rotation ticks, each row followed by its count of ticks
The counts run from 0 to 131.
[150 122 132 133 124 161 153 113  90 143 106  95  54  97 159  79 133 102
 173 128 137  95 132  96 127  91 105 174 149  86 127 111 165 141 124 146
 137 109 149 119 140 116 106 128]  3
[112  96 147 131 156 113 108 117 117 163 112  84  86 151 113 120 110 111
 163  98 138 110 151 156 158 101 100 165 142 109  92 175 156 173  99 116
 130 128 142 129 176  99 161 140]  67
[101  99 161 147 134 147 149 102 149 169 147  69 111 104 155  85 104 145
 191  91 144  99 115  98 167 145 106 134 124 117 117 157 120 144 133 139
  90 143 120 151 108  97 146 151]  50
[131  95 155 120 155 145 124 124 139 172  96  78  84 128 162  80 131 131
 191 100 142 116 113 108 161 119 145 119 158 124  93 148 127 166 144 148
  85 145 144 107 120  98 144 140]  13
[105  91 149 140 103 183 143  94 128 169 138  88  82  83 125  78 119 152
 163 117 123  86 157 121 136 117  96 173 134 116 134 145 151 141 126 127
 122 103 120 142 106 101 103 137]  82
[118 113 168 120 163 143 123 133 124 155 141 115  84 125 147 100  94 138
 133  95 116 102 164  75 157  99  93 198 137 126  99 163 126 168 109 106
 140 120 151 148 112 116 146 103]  26
[121 117 161 106 154 139 116 126 111 147  81  85  62 153 139  84 109 134
 171  91 145 126 131 113 116  79 127 150 179 112 102 134 134 164 130 108
 113 108 132 124 154  92 138 105]  99
[132  97 153 128 161 151 127 134 117 150 144 165  59  94 160  93 112 117
 171 116 133  76 142  94 179 117 121 172 141 123 102 155 135 142  98 102
 112 120 139 116 125 130  97 149]  111
[103  76 136 138 149 130 117 120 114 157 122 121  80 141 120 126 119 108
 189 112 151  87 133 163 174 112 114 154 144 113  98 164 150 165  90 110
 111 130 128 114 173 100 129 170]  71
[110 104 169 143 136 134 152 102 148 161 154  83 103 105 156  80  97 130
 179  88 149  88 100  91 171 150 117 136 125 108 111 153 111 133 120 141
 100 143 111 152 118  98 142 147]  52
[133  99 149 126 156 155 132 133 117 149 144 166  59  94 160  91 112 115
 169 116 130  77 146  87 173 115 119 181 139 120 109 149 133 140  97 106
 121 117 146 116 121 129  94 145]  112
[124 113 156 137 166 136 122 127 113 154 142 106  88 123 148 119 110 127
 131 113 118  93 159  95 175 102  83 194 127 112  88 168 150 177 104 122
 144 139 159 143 126 122 159 113]  29
[102  98 153 148 132 153 147 102 149 168 141  66 113 106 154  87 109 148
 194  92 141 103 122 103 164 142 103 134 124 119 122 155 120 151 138 135
  85 142 125 151 107  96 144 150]  49
[130  92 136 134 134 159 144 120 117 167 113  64  95 128 158 109 147 114
 163 130 130  96 129 104 167 113 110 166 138 107  97 132 158 183 135 182
 126 155 160 114 114 101 157 136]  124
[142 108 138 123 141 156 128 111 121 169  79  54  80 121 154  76 142 125
 185 106 131 126 140 109 132 102 119 138 154 110 112 136 154 167 152 157
 106 126 161 110 124  98 140 128]  9
[127 119 162 107 141 139 135 122 105 139  90  84  57 146 145  79 112 112
 167  98 156 111 106 104 114  87 136 154 178  96 104 113 134 152 120 132
 127 112 120 122 159  90 134 109]  96
[141 100 134 130 129 167 142 119 114 169 120  80  87 107 150  94 137 114
 150 124 114 100 163  90 149 105  93 196 129 114 115 136 162 170 128 165
 148 126 171 122 105 111 136 126]  120
[116  97 174 104 158 144 133 142 137 149 129 134  77 135 166  79  96 127
 176  86 148  98 113  70 159 119 148 153 162 136  99 137  96 149 116 113
 102 128 126 124 115 100 122 130]  19
[119  96 170 107 162 145 132 140 140 151 124 130  77 133 166  79 103 127
 180  91 152 100 108  77 163 124 152 146 165 136  97 138  96 151 118 120
  94 132 125 121 115 100 125 133]  18
[134 110 171 132 127 136 151 107 116 151 121  74  61 107 147  78 124 110
 148 123 156  80  87 110 149 113 137 142 155  83  93 121 151 138 116 168
 130 134 109 123 141 102 139 119]  91
[138  99 134 132 129 168 142 118 114 169 116  72  90 112 151  97 141 116
 151 127 118 101 159  96 152 106  95 190 131 111 111 139 164 174 131 171
 144 132 172 122 106 106 143 127]  121
[102 100 114 135 120 173 154 118 112 154 109  79 107 136 155 107 121 127
 219 102 142 119 145 104 133 109  87 167 135 119 151 124 130 167 137 125
 101 122 152 139 126  90 120 160]  43
[ 96  82 138 133 106 184 140 107 118 158 134 118  78 101 126  91 114 139
 183 112 134  84 156 124 134 113 102 180 141 125 142 136 142 140 113 106
 116  97 118 133 123  97  85 156]  79
[ 94  74 132 130 113 176 141 116 113 152 134 135  75 112 126 100 115 125
 196 113 145  83 146 133 144 113 109 176 143 123 139 134 135 144 101 102
 111 100 119 125 139  95  82 168]  77
[113 110 174 106 157 147 126 143 130 149 137 134  79 131 154  86  86 134
 149  85 131 101 148  62 146 103 114 190 151 135 108 148 104 154 109 101
 130 115 137 145 108 107 126 107]  23
[ 98  97 132 142 122 170 147 107 133 170 122  63 113 119 150  96 117 147
 210  96 136 116 144 107 144 125  91 149 128 125 138 145 126 163 144 129
  87 129 143 146 109  90 133 155]  46
[ 95  73 130 131 127 161 135 121 109 150 129 141  74 126 126 111 117 116
 202 114 153  79 138 143 157 114 117 169 145 123 125 140 137 147  94 100
 110 111 118 118 154  98  92 177]  75
[116 113 160 119 149 109 116 117 120 157 116  72  87 148 116 105  98 107
 150  83 137 116 155 132 136  97  93 181 142 104 105 164 147 162 100 118
 150 114 140 145 171  94 163 116]  64
[115 107 175 104 158 146 130 143 130 145 136 136  78 133 156  83  86 132
 157  82 137 100 139  60 146 110 122 182 156 136 109 142  97 151 110 101
 123 114 134 140 109 103 124 112]  22
[109  93 142 126 139 155 159 134 113 144 111  86  93 154 173 112 128 114
 191 115 159  96  92  92 160 113 134 148 154 112 103 110 118 175 130 161
 102 154 130 117 127  88 148 144]  129
[ 95  71 130 133 132 153 131 121 111 151 128 140  74 130 125 116 117 111
 202 114 152  82 133 150 164 113 117 164 145 120 120 145 140 152  90 102
 107 117 118 116 161 100 101 177]  74
